[[  26   61   54    3   84 -177  -73  -50  -77   38  -19  -38  202   25
  -104    3]
 [  96 -457  -85 -371 -332   51  186  -44  492 -193  -56 -306   12  -62
   332  311]
 [ -36   10   -8   79   22  151   35   22  -22  -13  -21  113 -152  -26
   -16  -53]
 [   6  141   15  115   72  -65  -66   28 -194  101   24   94   55   16
   -91  -73]
 [-106  324  -87  -27   71 -606 -170   39 -267  216  120  -81  294  -55
  -160  -82]
 [ -65  119    6  116   21    0  -49  -19 -137   44   17   -7   -7  -17
  -102  -79]
 [ -85  424   81  336  379 -176 -222   51 -497  200  108  303   36   33
  -323 -302]
 [ -44  194   52   32  129 -423 -185  -68 -191  154   89  -48  346   60
  -174  -42]
 [ -12   75   20  -30   50 -245 -109  -45  -70   79   47  -52  196   42
   -66    0]
 [ -82  235   84  147  263 -318 -161  -53 -248   99   74   -1  184   77
  -175  -55]]	-36

[[-341  412 -238  664  246  -62  -51 -140]
 [ 184 -187  313  137 -242   53  124   52]
 [ 163  211  196 -301  -33   68 -177  487]
 [ 293 -275 -184  687  207  -47 -166  157]
 [ 237  333  302 -130 -242   23  123 -116]
 [ 198 -176  299 -281 -158   81 -204  520]
 [-353 -186  305 -308 -202   79 -103  504]
 [-341  330 -127  426  216    8 -219  454]
 [ 293  298 -165  633  -17  -55  123 -162]
 [  16  292 -109  227  190    6 -202  405]
 [-340 -116 -232  628  253  -53 -207   21]]	163

[[-137  -55  -11   42 -126  -86 -137 -289  -62  -78 -287   27  121   90
    26  -41]
 [-640   11  -83  -39 -214   15  -43 -371  -61   22 -199   11  -30  -87
   -74   -4]
 [-427  -42 -168   86   90 -363   61  350  153  -19 -227  -28  133 -125
    -1   51]
 [-389   28  -56  -20 -118   19 -421   92   14    0   31   37  146 -101
   -35  -49]
 [ -33  -69   45   41   64  343 -194 -253  104   83  111   99  108  -36
   118   15]
 [  87   -4   29  191   78  210   85  440  139  -35  114   56   75   84
  -141  -11]
 [ 642   19 -101   19 -107  -18 -134  130   58  119   52   65  -30  -21
    23  -57]
 [ 239   80  -18  -63  433  130  165  -74  100   54 -241   76  205  -92
    67   10]
 [-108   32  -29   70  327 -123  131   33 -226  142  124   20 -108  -69
   -41  -28]]	-427

[[  -2 -313 -430 -331 -446 -227   -7   74  195]
 [ -24  -19  448   79  -62 -105 -315 -141 -760]
 [ 303  182   87  258  525 -621    0 -235   31]
 [-361  -59  275 -474  566  124  -85  -26 -553]
 [ -63  199 -656  346 -672  -45  104  242   -6]
 [ 137  -92  284  337 -480  450 -274 -136 -413]
 [ 224  -15  549   15  398 -388 -105 -212   22]
 [-222 -302  581 -654   30 -146  -92   94   17]
 [ 311 -278 -399  180 -231  488 -108 -266   70]]	303

[[ 144  114  -52   -8  -99  231  127  307   58  290 -426 -121  150  337]
 [-709 -534   19 -185 -179 -240 -393 -232  470 -276  486 -371  133 -107]
 [-526 -410  -52  -34   32 -533 -371 -590  127 -578  759 -107 -192 -289]
 [ 716  694 -107  148  111   95  394  213 -401  246 -513  385  -88  224]
 [-624 -544   -7 -158 -159   95 -348   19  594 -131  219 -523  321  103]
 [ 698  747  -26  121   32  343  462  434 -150  531 -606  255  145  430]]	-526

[[-273  339   28 -142  436 -357 -227  474 -293 -277  448  437  -96  500
   -92]
 [  10  149  257  -29  -19  121   84   97   65   19   61  -15  272  -33
   -25]
 [ 257  -63   43  158 -101  247  201  -46  250  241   35  -22  -19  -68
   204]
 [-438  590  494 -368  301 -322 -263  499 -379 -451  327  212  447  196
  -378]
 [ -33  217  108  -64  168 -124  -81  231  -96  -89  205  163   76  164
   -10]
 [  36  150  226  -20  -30  127   81   79   78   36   31   -8  265  -33
   -23]
 [ 147   -7 -134  129   88   67   75   71  112  141   98  176 -110  212
   159]
 [  70   52 -121   60  226 -130  -40  203  -48    6  233  256 -182  283
   133]]	257

[[ -72 -132    8   23  203  -25  -16   39   14  110   91 -222 -434  -41
  -188]
 [  66 -223  230   56  168   51 -189   39   14  -44  160 -278  -40  -93
  -226]
 [ 155  311   45    2 -151 -101   92   39   14 -200 -224  303  310  -93
   176]
 [ 155   69  230  153 -237   12  -13   15   14 -200  -80  202  688  -93
   193]
 [ 155  387   93  -21 -151 -152   78   39   14 -200 -274  318  310  -93
   132]
 [ 155  153  293   56 -151  -46  -36   39   14 -200 -117  173  333 -105
    93]]	155

[[ 458  -40  -87   89 -278 -124 -120 -230  291   47  112 -183]
 [ 153  -65 -166   60 -141  153  291 -276 -282  -22 -357  142]
 [ 702 -270   92   29 -369 -543   85 -139   51  234  -65 -195]
 [ 192   90 -143  -25   23   59  -30 -148  109  -62   59 -111]
 [ 242  -22  102  -70  -78 -315 -161   60  230   84  271 -263]
 [ 176   37  114 -171 -267  100  -58  -59  206   47 -118  -88]
 [-202  183  -74   32 -294  351 -261 -178  329 -123  290 -140]
 [ 129 -104  196 -143 -292 -247   59   17  -51  130   11 -164]
 [  -7 -112  274 -114 -770   26    4 -129   61  141  -72 -122]
 [ 216 -162  -73  281 -434    0  -19 -260  100   66  -60   65]]	702

[[ -32   15  -66 -103 -119   45    8 -169 -105 -111  -47]
 [ 110 -310 -111    3   33   89  -43 -138   54  227  117]
 [ 187 -117 -331 -221 -196  134 -293   28  -61  164  339]
 [-228  240   49  112   28 -389  137  -17   -2  155  -96]
 [  91   19 -240 -150 -222 -170 -306   74    0  157  286]
 [-130 -150 -443   68 -184 -531 -302 -117  110  449  330]
 [ -89  160 -106   61 -116  -11 -282  161   95   60  236]
 [-466    4  120  333   74 -557  216 -348  113  162 -281]
 [-158  253  157   60   28 -206  166  -27  -33    0 -156]
 [   6  122   30 -176  -75  242   46  -13 -176 -199  -85]]	187
---
-20  -12    8  -39  -24    0   34 -> 34, -39

-630  -795  -855   854 -> 854, -855

75  49  42   6  39 -> 75, 6

88  28  64  79  41  41  27
34  49  14  61  45  48  53
37  48  11  66  45  49  52
-> 88, 11

12  54  34  79  84 -> 84, 12

-32   12   26  -11    7 -> 26, -32

230   92    7  209 -> 230, 7

18  83  48  41 -> 83, 18

 -2  -17  -31   41   17   12   21 -> 41, -31
---
65  139  -143  -102  -116  -134  266
37  55  -45  -23  -60  -44  106
44  294  -592  -375  -94  -422  617
==> 65, 617

-332  412  -95  -69  439  229  330
-223  -62  -380  441  -680  281  -444
50  115  26  6  -252  -383  -114
==> -332, -114

713  303  -96  -50  -202  -2 ==> 713, -2

506  -435  -638  339
-367  -602  452  764
483  -506  -546  -638
==> 506, -638

473  49  -571  307  -761 ==> 473, -761

-492  179  554  395 ==> -492, 395

-200  591  301  656  -442  -107  263 ==> -200, 263
